(in the rows, 128 means zero)
Each row of X is roughly a mix of the hidden directions of one of a few groups.
X:
[[151  95 126  97 120  92 139  89 134 113]
 [153 102 137 144 137 101 155 102 109  88]
 [122  73  93 122 104 135 124 132 156 127]
 [119  94 119  93 142 104 139 160 111  95]
 [165 130 146 135 163  87  97 127 142 134]
 [139 145 132 109 126 131 191  98 130 118]
 [132 136 126 162 174 131 162 146 120  99]
 [111 137 150 149 129 129  63 122 145 128]
 [146 105 153 130 146 117 122 163 111  80]
 [176 166 128 135 123 127 157 118 150 152]
 [122 167 114 155 127 157 118 144  82 125]
 [163 117 156 110 121 118 131  73 141 122]
 [127 197 125 119 137 134 150 121 110 124]
 [156 124  89 150 128 130 153 140  86 105]
 [ 89 107 102  98 148 160 101 134 120 127]
 [ 77 147 134 149 120 120 153 114 146 160]
 [152 169 169 120 140 154 146 144 142 114]
 [110 118 108 115  86 141 163 141 120  90]
 [154  94  94 131 107 116 162  98 133 118]
 [124 111 103 136 175 103 127 173 127 131]
 [157 147 109 151 156  96 158 105 112 142]
 [113 112 166  96 151 157 131  96 149 134]
 [ 87 103  89 110 100 120 145 109 118 123]
 [122 137 124 161 129 137  90 100 135 175]
 [ 78 115 117 114 100 156 117 153 119 108]
 [ 98 157 144 134 132 160 100 105 143 163]
 [ 92  86 144 127 100 111 152 142 151 140]
 [130 114 115 132  89 118 160 118 124  77]
 [ 89 110 111  95 145 126  98 136 150 158]
 [124 148 173 162 113 109  89 123 125 138]
 [126 126 178 114 116 148 122  85 151 113]
 [122 146 159 166 125 167  89 130 132 134]
 [167 117 131 100 127  84 124 111  99 111]
 [149 106  95 106 181 124 124 112 113 130]
 [129 125 170 141 119 111 174 130  91 135]
 [ 99 132 107 116 138 121  95 115 139 181]
 [165 152 132 170 124 133 107 115 144 163]
 [139 159 114 159 105 169 119 141 113 157]
 [151 149 140 168  95 158 148 109 141 138]
 [144 134 104 134  77 116 153 150 102 110]
 [133 151 147  84 129 123 154 149 147  90]
 [161 155 153 169 104 130 156 124 120 112]
 [121 115 102 160 135  92  98 129 164 148]
 [141 153 106 127 156 177 108 115 100 121]
 [125  89 116 124 125  84 130 114 117  86]
 [135 156 159 157 155 174 132 114 141 130]
 [136 175 149  94 124 156 132 128 106 103]
 [ 86 143 108 119 106 131  96 108 151 158]
 [133 148 139 174 151 169 155 129 133 113]
 [126 133 186 105 137 146 110 149 109 109]
 [152 101 113 161  96 108 122 140 120  89]
 [107  92  95 129 142 120 161 139 127  90]
 [171 148 150 111 143 120 105 114  86 120]
 [107  90 135 108 122 153  88 150 155 119]
 [ 80 142 162 135 112 158 142 109 125 147]
 [144 124 105 128 126 158 158 170 107 161]
 [151 100 114  92 117 118 116  81 138 146]
 [107  92 104 141  96 116 138 107 111  93]
 [164 149 118 138  86  99  99 137 125 108]
 [127 144 124 175 158 168 154 136 137 125]
 [124 131 126 164 181 130  96 117 125 152]
 [109  86 114 114 125 115 113 136 180 133]
 [116 171 133 113 147 111 176 148 114 127]
 [161 183 130 109 126 122 124 136 107 101]
 [113 123 165 135 143 142  82 155 124  99]
 [119 170 129 144 158 111 168 111 116 150]
 [152 146 181 115 114 136 109  92 128 124]
 [151 104 122 130 174 118 135 144 100 165]
 [147 114 136 125 172  87 108 121 162 137]
 [122 151 145 179 133 157 157 136 153 127]
 [163 116  89 129 121  99 144 135  88 113]
 [ 93 117 131 150 128 161 153 120 174 126]
 [133 107  92 149 129 104 112 179 119 121]
 [143  94 149 122 136 165 112  81 130 132]
 [118 126 114  88 144 122  81 133 121 164]
 [117 160 146 157 167 120 129 163 144 147]
 [151 151 150 125 109 148 141 169 140  89]
 [ 72 107 131 110 151 138  98 124 113 141]
 [154  78 113 154 117 112 115  99 140 141]
 [143 113 146 131  69 115 116 152 114 106]
 [140 169 122 137 105 165 138 138 147 166]
 [149 141 138 112 130 131 115 176  93  95]
 [142 105 118 124 106 167  80 106 138 118]
 [103 140 145 108 109 106  93 146 149 167]
 [113 187 115 145 106  98 124 134 141 134]
 [103 138 175 135 152 148 132  93 127 152]
 [165 141 158 136  91 129 122 116  90 110]
 [142 157 177 116 103 101 104 133 111 124]
 [157 112 130 175 135 129  89 151 116 143]
 [128  99 105 116  93 127 149 173 113 107]
 [ 80 109 129 121 164 128 133 138 169 130]
 [116 147 165 114 142 137  95 116 159 164]
 [123 101  91 116  84  90 137 140 125 130]
 [137 149 113  86 104 114 159 150 153 109]]

One row of each group comes first, with its name. Which group is each row after those in?
[116 165 131 121  82 150 124 141 160 108] => G
[144 154 130 123 115 142  90 122 129 183] => D
[103 124  90 138 140 148 115 179 112 123] => C

[137 114 145 134 188 149 110 105 120 141] => C
[102  89 134  99 161 132 155 133 156 138] => C
[135  91 100 116  95 148 142  88 133 117] => D
[153 135 154 184 128 159 121 114 116 131] => G
[110 139  95 119 126  93 121 165 167 125] => C
[ 65 118 114 115 114 153 110 124 120 139] => G
[162 110  98 100 115 110 119 114  85 117] => D
[105 142 120 139 167 110 121 169 146 160] => D
[138  79 134 134 110 136  93  99 156 134] => C
